In the rows, 128 means zero.
One turn or mirror swaps these rows in pairs. Which row does each one swap with?
The rows were stretched afterwards, more along some directions than others.
gatol: [ 95 140 129 127 142 165 136 123 112 127 132 113 108 145 113 130  88 101
 128 140 110 122 148 162 157 132 156]
ves: [107 134 120 132 131 160 133 122 115 133 133 114 111 143 119 137  94 108
 131 135 105 134 149 158 160 137 154]
rirun: [152 125 114 136 137 156 137 123 118 123 151 135 110 128 178 123 101 115
 172 168 123 155 149 153 121 108 116]
viguz: [144 145 144 119 131 101 150 161 119  95 154 120 135 107 139 114 124 142
 106 138 139 153 116 109  83 121 104]
Fuze: [142 149 135 124 131 100 141 161 124 108 158 118 143 102 142 114 125 151
 114 110 135 160 108 105  88 123  92]
bifim: [154 111 111 128 134 144 135 115 133 124 137 133 121 138 175 122 111 115
 163 163 121 173 140 154 131 113 111]
gudo: [136 157 136 125 133 111 144 152 117  93 149 107 127 106 153 112 117 146
 110 129 127 159 113 118  81 119 109]
dume: [112 145 148  96 159 135 139 142 103  93 124 107 130 143 143  95 116 137
  99 134 120 143 104 147 103 109 135]
sefar: [136 123 109 112 145 134 133 134 140 120 147 115 134 114 153 128 113 147
 124 111 144 148 132 103 130 120 106]
fafeb: [105 139 131 132 139 150 134 128 109 122 140 113 114 144 121 134  84 100
 117 127 106 129 144 157 160 137 144]
modo: [113 141 152 100 170 132 138 140  92  87 126 109 125 142 155 100 114 124
  90 129 128 137  99 144 111 110 124]
rinir: [159 129 145 129 150 101 146 147 117 128 164 107 105 128 172 120 148 119
 108 121 114 161 127 138 152 120 101]
nub: [152 119 100 111 144 126 127 142 140 122 154 116 142 116 161 122 108 138
 133 105 138 164 129 109 130 123  96]
ris: [147 136 108 129 151 148 107 126 142 121 151 117 135 123 143 118  89 118
 152 131 105 160 127 126 122  98 136]
dimi: [165 140 115 133 141 128 140 119 140 132 141 100 116 140 154 121  92 114
 153 140  85 180 149 159 137 132 130]
rom: [137 111 105 123 142 133 132 158 108 140 168 102 144 131 135 131  85 106
 143 120 129 144 139 117 111 111 151]
dedug: [111 128 113 116 160 141 111 137  98 127 165 128 117 127 150 119  70 125
 164 135  84 134 145 129 130 128 128]
sodu: [141 114 108 111 144 131 130 140 139 121 150 123 141 115 146 117 106 143
 128 112 146 156 133 113 139 118 107]
rimis: [137 141 141 118 133 100 139 158 128  97 144 108 136 112 140 120 123 133
 115 127 140 157 114  99  80 128 111]
Led: [141 135 107 127 117 119 150 132 148 126 120 140 143 113 112 112 126 150
 128 117 146 139 112 108  98 108 132]
Pagi: [147 122 101 111 144 137 132 145 136 120 157 121 137 119 153 127 100 135
 130 121 144 147 141 106 128 120 116]
dofuf: [144 125 104 110 154 141 128 140 131 112 149 114 132 125 160 121  98 127
 125 109 135 154 131 111 133 122 111]
gaz: [112 124 136 108 118 173 124 145 138 127 154 116 166 129 100 106  96 151
 149 148 144 112 134 135 114 115 168]
tapu: [125 137 120 122 135 158 135 121 155 120 152 120 118 130 157 121 140 127
 122 128 123 143  93 125 134 119  99]
Datol: [105 145 154  97 168 144 142 134 100  92 123 108 117 145 145  96 118 124
  97 143 125 135 105 154 112 109 132]
luze: [139 138 161 123 140 143 135 137 128 145 135 116 122 134 123 132 111 129
 127 153  91 141 140 154 140 126 123]
suz: [107 131 118 111 166 152 116 136 104 128 161 118 120 130 152 121  69 117
 167 136  88 129 142 131 128 128 121]
Nume: [147 145 160 129 132 130 141 133 145 146 126 116 120 135 124 127 118 129
 124 149  96 151 129 164 155 132 122]
kud: [152 159 121 144 123 142 156 144 145 140 128 104 138 126 130 126 124 144
 132 115 133 141 109 137 102 105 143]
med: [157 154 139 150 124 133 158 147 142 144 116 108 133 133 126 132 129 133
 130 117 115 140 113 155 125 111 125]
gamu: [113 123 130 111 138 160 137 127 135 116 152 115 115 141 167 117 140 132
 120 138 129 140  98 142 133 114  92]
mub: [ 99 124 112 101 159 151 117 133 109 126 147 122 128 135 148 118  80 126
 168 131  92 128 140 119 109 118 115]
tud: [121 118 124 105 131 156 141 138 136 110 160 125 125 133 163 116 140 141
 117 135 138 138  99 123 120 108  98]
Parat: [ 96 130 127 114 131 169 132 128 133 128 133 110 132 148 107 128  89 102
 134 135 115 126 143 158 152 129 154]
nefa: [145 133 107 122 118 120 144 136 156 117 127 139 145 115 110 113 117 145
 118 112 135 131 114  99 101 111 130]
biled: [142 117 109 100 144 124 131 143 151 115 147 108 133 128 158 127 113 132
 124 110 141 158 141  98 128 127 107]
Lat: [134 147 139 116 137 109 139 150 131  95 154 109 146 107 137 109 110 148
 113 130 134 161 109 109  84 119 109]
mizu: [126 113 119 120 123 150 143 118 125 132 133 134 107 118 144 148 152 137
 129 120 132 133 138  98 114 103  92]
Neraz: [156 138 114 127 142 143 133 125 134 130 154 103 134 140 149 113  83 119
 148 128 100 170 142 151 126 134 142]
Gatet: [112 123 137 102 125 172 120 143 138 121 150 115 169 135 119  91  88 148
 163 158 143 123 124 149 108 115 166]
genaz: [130 114 104 127 128 138 132 149 131 146 153 100 137 137 127 130  98 108
 147 123 127 133 140 129 133 119 152]
dufu: [120 136 133 105 138 155 142 139 149 109 162 116 129 130 154 112 134 135
 112 127 131 136  91 123 120 114  96]
pavol: [150 112 119 137 134 153 130 119 121 123 144 136 111 136 184 136 109 108
 166 167 114 156 146 153 131 117 106]
vade: [107 110 135  91 122 167 119 136 137 117 147 112 169 140 116 102  93 153
 158 155 146 124 128 140 106 118 166]
Mok: [130 150 165 120 142 140 139 139 134 145 132 115 118 135 121 127 108 128
 123 150  96 135 139 157 145 128 123]
kato: [159 144 108 129 124 124 156 134 155 122 129 136 129 112 118 114 119 138
 118 122 139 143 112 111 104 104 124]
Sedu: [108 118 129  97 121 167 125 144 130 121 151 115 170 132 113  96  85 155
 158 151 150 123 131 133  93 117 170]
kinur: [157 129 145 128 152  98 143 146 113 122 165 110 103 125 172 111 139 122
 118 129 111 169 133 142 136 128 103]
gar: [139 106 105 121 131 143 141 150 132 141 152 101 143 139 128 135  96 103
 144 127 129 140 144 127 132 111 148]
Mape: [130 138 162 122 131 132 131 132 138 149 127 116 127 140 115 136 108 133
 132 144  89 140 135 159 148 134 128]
kar: [142 136 143 121 153 102 139 145 109 128 157 103 107 131 169 113 136 123
 113 126 107 156 125 134 126 127 113]
bug: [142 112 105 131 133 137 139 159 125 145 157 108 139 128 131 132 101 116
 143 116 140 138 137 126 122 109 145]
fak: [151 141 147 127 157 106 142 148 108 126 162 105 112 127 167 117 133 119
 109 124 109 159 123 131 125 122 118]
Fami: [108 146 158  95 168 138 137 135 104 102 119 109 123 140 145 102 122 122
 104 135 114 139 104 148 111 116 127]
nosi: [108 124 135  98 125 172 128 141 137 114 148 110 162 130 106  97  91 141
 148 160 153 116 125 134 102 117 169]
Boku: [146 139  93 118 143 131 133 133 145 117 142 109 124 114 152 124 101 140
 120 105 127 155 134 109 131 123 118]
vun: [140 112 132 113 120 142 152 136 123 115 138 143 130 111 141 131 141 136
 104 119 154 143 120 104 102 104  95]
saniv: [ 95 139 114 118 160 139 110 134 103 128 155 120 120 126 133 109  74 134
 158 122  90 123 137 128 127 133 136]
Tefoz: [136 156 147 125 135 111 147 159 116  98 151 114 130 114 140 115 119 137
 101 120 128 155 111 114  91 124 101]
tizu: [119 118 134 101 141 164 138 135 133 105 165 112 117 133 167 120 128 128
 121 143 133 140 102 120 109 115 108]
Mula: [124 114 101  98 138 130 129 139 130 113 139 116 130 131 149 132 112 136
 113 114 133 144 142  98 131 128 116]
maf: [136 138 155 123 127 138 141 132 141 153 125 122 124 135 113 130 112 130
 128 144  96 140 134 154 145 134 123]
Zevuz: [133 138 145 120 136 109 140 155 115 101 158 122 142 103 144 106 123 152
 111 126 146 160 108 114  88 117 101]
vil: [111 135 128 115 160 145 114 145 120 128 163 115 117 131 141 121  69 123
 161 130  80 127 149 133 141 125 134]
zup: [156 131 126 129 149 137 113 142 127 115 151 133 140 117 144 112  78 115
 149 133 111 159 138 143 138 106 130]
Futet: [122 147 136 116 134 106 133 155 110  89 147 112 133 117 143 115 121 140
 101 131 129 150 111 105  87 128 121]

Gatet swaps with maf
mizu swaps with ris
mub swaps with tapu
Mape swaps with vade

